One turn moves every row onto another: examples first, then more rows asked
guk: [ 3.38  2.27  2.60 -1.72 -0.28 -1.51 -1.32 -2.71  0.41 -3.49  2.64  1.78]
kete: [-0.40 -0.73  3.16  1.42  3.66 -3.64 -3.71 -2.68  0.26 -2.58  1.46  0.42]
Bidu: [-0.69 -5.28  2.55 -0.82  4.69 -0.36  1.29 -1.04  0.82 -0.71  0.64  2.39]
lovuz: [-3.60 -3.09 -1.18 -1.39  2.35  0.67  2.59  0.30  2.32  0.83 -0.43  3.24]
Zal: [ 0.07  0.10  1.39 -2.30  1.13 -2.27 -2.23 -0.92  4.24  2.94  0.24  5.36]
sov: [-1.75 -2.60  2.90  0.48  4.76  0.36  1.32 -2.46 -0.92 -0.98  1.36  1.46]
ter: [-0.10 -0.36 -2.57 -1.61  1.11  1.51  3.04  1.81  3.67 -2.16 -2.91  2.20]
lum: [ 0.68  1.78 -0.67 -3.01  1.04 -1.22 -3.20 -2.18  3.41  3.05  0.29  3.88]
nivo: [ 1.84  2.47 -2.02 -1.70 -1.54 -2.95  0.11 -0.56  4.84 -2.86 -1.66  0.82]
fasu: [ 1.62  0.16  3.91  0.08  3.20 -2.79 -1.58 -3.54 -1.51 -2.46  0.28  1.52]
tefe: [-1.21  0.43 -3.75 -2.25  0.87 -0.29  1.21  2.84  4.37 -2.08 -2.11  3.25]
ful: [ 2.94 -2.64 -2.17 -0.13  2.62 -4.53 -1.28 -0.20  4.08 -0.35  0.72  4.76]
Vuziv: [ 0.47 -4.98  1.70  0.64  4.76 -0.03  0.79 -1.68  0.07 -0.16  0.02  3.20]
seg: [ 1.14  0.18 -2.48 -0.97  1.59 -1.36 -1.92  0.98 -3.17  0.47 -3.13  1.50]
Pazuz: [ 0.99  1.10 -1.59 -2.83 -1.32 -0.99  0.32 -2.53 -1.18  2.88 -1.08  1.69]
Gadof: [ 1.76 -1.89  4.56 -1.29  4.44 -2.55 -1.40 -3.39  0.12 -2.13  1.25  2.97]
vuza: [-1.33 -3.50  3.33  0.07  3.84 -0.70  0.75 -2.96  0.13  1.16  0.43  1.99]
kufa: [-1.38  0.15 -1.93 -0.94 -0.44 -0.07  0.10  1.53  4.80 -0.47 -3.86  1.71]
puz: [ 1.01  2.69  1.43 -0.46  0.09 -4.20 -2.37 -2.43  3.60 -3.41  2.54  0.24]
sosug: [ 0.47 -0.53 -1.74 -2.67 -0.23  0.73  1.33  3.53  3.30 -3.35 -2.61  1.77]
boruv: [ 0.07  0.22  3.60 -0.45  4.36 -2.89 -2.37 -3.36 -1.29 -2.24  0.71  3.24]
Mun: [ 0.42  0.10 -2.24 -2.13  0.04  1.97  0.53  3.57  4.06 -2.30 -1.05  3.01]
Bev: [ 2.93  2.59  0.56 -3.76 -1.50 -1.31  0.11  0.55  2.40 -4.80 -0.55  1.08]
pim: [ 3.20  2.15  3.82 -3.13  0.92 -2.37 -2.08 -2.26  1.54 -3.86  1.41  1.49]
zoko: [-0.17 -1.28 -3.18 -1.32  0.83  0.00  1.96  2.47  4.65 -2.12 -2.30  1.44]
mogen: [ 0.99  3.82  1.62 -2.09  0.23 -3.46 -1.69 -2.11  0.47 -4.01  2.44  1.55]
somam: [ 1.41  0.48  1.26 -2.32 -2.22 -2.18  1.31 -2.20 -0.82  2.83 -0.68  2.45]
bobov: [-2.62 -2.79  0.62 -0.20  4.07  2.14  2.01  0.79  1.69 -0.25 -1.86  2.68]
rar: [ 1.31  3.35 -1.20 -2.49 -0.87 -0.09  1.66  0.38  4.51 -4.39  0.04  1.31]
Fiv: [-1.46  0.07 -0.15 -0.41  0.51 -1.62 -3.75  3.86 -1.46 -1.46  2.09  1.87]
zalu: [-1.75 -3.52  1.76  1.82  3.73 -2.23  0.07 -2.01 -0.77 -0.09 -0.61  0.50]
Liv: [ 1.64  0.19  3.42  0.72  4.25 -2.66 -0.65 -3.86 -0.50 -3.87  1.68  1.69]
Mufu: [ 1.88  0.10  0.02 -0.63 -0.01 -2.86 -1.55  1.48 -3.23 -0.81 -3.40  2.13]
divab: [ 2.11  3.63  2.08 -1.59  0.19 -2.45 -3.06 -0.84  1.24 -4.68  0.89  0.66]
defo: [-1.81  0.11 -2.15 -0.75  2.37 -0.93 -3.95  1.89 -1.29  0.16  2.27  1.06]
Tal: [ 0.44 -2.17 -2.41 -0.10  0.56 -3.77  0.15  1.51  1.38 -1.30  4.92  1.09]
Rimev: [-1.37 -3.70  1.57  0.19  4.72 -1.85  1.33 -2.87 -0.81  0.51 -0.63  3.30]
givit: [ 0.81 -1.88 -3.38 -0.66  2.20 -3.14 -0.92 -0.96  0.62 -0.29  4.68  0.23]
Gumu: [ 3.80  2.36 -1.37 -2.08 -1.29 -1.16 -0.33  0.83  2.39 -4.95 -0.85  2.12]
Bazof: [-3.67 -2.78 -0.01  0.17  1.18  0.63  1.42  0.49  1.66  1.59 -2.01  0.75]
runu: [ 1.80  3.18 -2.42 -2.38 -1.13 -2.57  0.61  0.43  2.69 -4.90 -0.39  1.70]
lin: [ 1.52 -0.88  4.30 -0.19  4.05 -0.87 -2.87 -3.03 -0.33 -1.85  1.79  3.53]
kun: [-2.09 -4.03 -0.70 -1.83  2.73  1.77  2.04  2.61  2.67 -1.21 -0.86  2.38]
zifed: [-2.43 -3.72  0.18 -0.39  3.57  1.24  1.03  0.93  3.33  0.93 -1.67  2.97]
fode: [-1.09 -3.79 -1.03 -1.04  1.36  2.37  2.99  1.42  2.10  0.30  0.26  2.90]
kir: [ 3.11 -1.09 -3.05 -0.91  3.54 -4.05 -2.40 -1.68  3.00  0.46  0.69  3.42]
Someg: [ 2.22  4.04  1.97 -1.21  1.92 -1.92 -1.62 -1.91  2.63 -5.21  1.31  1.80]
tibop: [ 1.65  2.68 -1.77 -2.33 -1.85 -1.41  0.09  1.65  3.56 -4.22  0.49  0.13]

sosug turns into kun
Zal turns into somam
And these:
Gumu turns into Mun
defo turns into givit
divab turns into tibop
Liv turns into Someg
tefe turns into lovuz
kete turns into puz

